In the rows, 128 means zero.
Rotation paths and how fast each direction turns (degrees a step):
Each turn is a multiple of 5 degrees from 10 to 175, or 0.
Each row of a path follows its step; steps can be skipped.

step 0: [130 132 127 125 128 129 141 129 128 126 117 128 127 140 127 123 123 128
 131 122 128 124 137 124 123 123 123 123 132 142 133 138 143 130 132 124
 126 136 123 126 135 126 125]
step 1: [125 133 135 142 123 130 120 132 126 133 131 139 140 127 134 126 139 124
 126 124 132 131 131 127 133 129 125 131 133 140 127 129 130 136 130 121
 117 128 125 118 128 136 125]
step 2: [116 128 136 125 128 137 126 134 122 120 131 126 127 119 123 131 120 127
 134 130 128 127 128 132 124 128 133 117 121 126 119 132 132 139 137 130
 119 122 131 124 138 136 131]
step 3: [119 132 135 125 124 131 129 133 128 121 141 129 131 137 133 124 126 125
 124 131 128 130 134 135 124 115 131 128 133 129 124 122 125 134 127 126
 130 135 120 142 126 118 138]
step 4: [120 126 121 127 136 130 137 127 132 133 138 124 132 141 119 117 141 135
 131 129 123 120 124 127 130 128 131 126 124 141 124 130 133 130 129 123
 134 125 121 127 133 130 127]
step 5: [133 136 121 133 125 137 123 125 130 139 124 132 137 129 131 133 136 124
 126 126 124 125 133 133 139 132 120 114 121 132 122 127 127 134 127 136
 122 126 128 134 137 123 132]
step 7: [117 139 115 122 127 141 127 130 136 123 129 128 131 132 127 126 112 131
 127 132 127 132 129 128 126 133 129 132 134 130 120 126 124 129 119 127
 132 133 126 139 123 136 124]
step 8: [128 132 122 132 137 130 135 124 133 132 125 135 130 137 122 131 129 131
 132 127 127 128 132 128 128 122 139 125 134 126 139 132 133 125 119 134
 124 129 108 125 135 132 130]
step 9: [119 138 121 138 137 123 125 132 132 135 132 133 126 126 124 130 129 117
 127 123 125 134 134 129 139 137 123 129 130 126 121 135 121 125 127 122
 121 120 127 115 128 121 133]
step 10: [119 126 130 130 120 134 120 127 126 131 121 136 123 132 115 128 115 125
 133 128 129 122 123 135 122 132 132 130 122 118 133 136 133 134 124 121
 123 121 135 133 133 121 134]
Speeds:
[128 130 126 124 126 126 130 127 130 128 128 130 128 129 128 128 129 128
 129 127 126 131 126 128 130 127 131 127 131 130 131 126 130 131 128 128
 130 127 129 127 127 128 126]	95

step 0: [134 131 130 130 139 132 120 132 117 125 128 124 124 129 130 128 133 132
 131 126 128 123 130 129 126 133 139 131 121 132 129 122 117 120 129 125
 124 133 126 125 131 137 127]
step 1: [122 126 126 129 121 138 121 127 128 137 131 130 122 129 118 140 131 131
 134 119 135 128 123 131 132 120 134 134 133 130 120 129 127 124 128 130
 127 134 129 125 125 130 126]
step 2: [132 130 131 131 131 123 121 122 126 133 128 130 140 130 129 136 130 125
 136 132 125 130 136 125 130 130 122 133 131 129 125 121 122 123 130 127
 135 129 138 125 118 134 127]
step 3: [129 134 125 130 133 133 120 129 117 130 123 125 125 126 137 131 132 136
 132 124 132 126 130 136 119 130 137 132 115 124 129 128 127 124 129 136
 129 133 132 126 127 131 128]
step 4: [121 125 128 133 127 133 125 123 119 127 128 134 131 134 123 136 128 121
 134 117 134 128 121 130 134 122 132 132 134 123 124 125 121 128 129 128
 127 129 133 129 136 134 119]
step 5: [127 135 126 128 119 139 125 127 124 135 126 124 136 128 126 134 130 126
 130 136 123 128 132 123 122 126 124 130 127 129 130 120 123 124 133 126
 135 126 138 127 118 130 119]
step 6: [129 134 127 130 134 131 125 121 118 133 127 123 131 135 131 128 132 131
 133 120 127 134 127 130 123 138 136 129 127 123 135 129 129 123 127 144
 135 130 132 126 132 127 131]
step 8: [126 129 128 135 121 137 126 129 124 130 122 118 133 126 130 135 136 122
 129 131 124 128 125 124 132 137 124 120 130 121 128 124 128 129 141 130
 131 124 133 131 121 127 121]
step 9: [133 137 126 132 136 134 128 125 115 136 133 123 128 135 123 123 131 124
 127 129 123 129 126 128 126 129 130 128 125 131 133 120 127 126 127 140
 128 132 125 133 136 125 132]
step 10: [125 125 122 123 128 134 132 125 121 138 131 127 134 130 126 128 130 138
 133 125 132 138 123 125 134 127 128 130 132 125 121 129 140 132 131 131
 120 125 129 135 128 135 122]
Speeds:
[128 126 126 128 125 130 127 127 128 126 125 128 129 126 129 128 130 131
 129 126 126 125 128 129 128 128 128 129 131 128 128 128 127 129 128 132
 129 129 124 128 127 126 130]	145
[129 129 128 130 131 128 125 130 130 127 130 127 126 126 126 126 131 127
 129 129 127 132 128 126 131 129 129 129 128 129 126 129 128 129 130 129
 129 128 125 126 127 126 126]	45
[126 126 126 129 128 128 128 127 129 128 126 131 127 128 124 128 127 129
 128 127 131 131 130 130 128 126 129 127 131 129 126 127 129 126 130 128
 126 126 126 128 130 128 125]	120
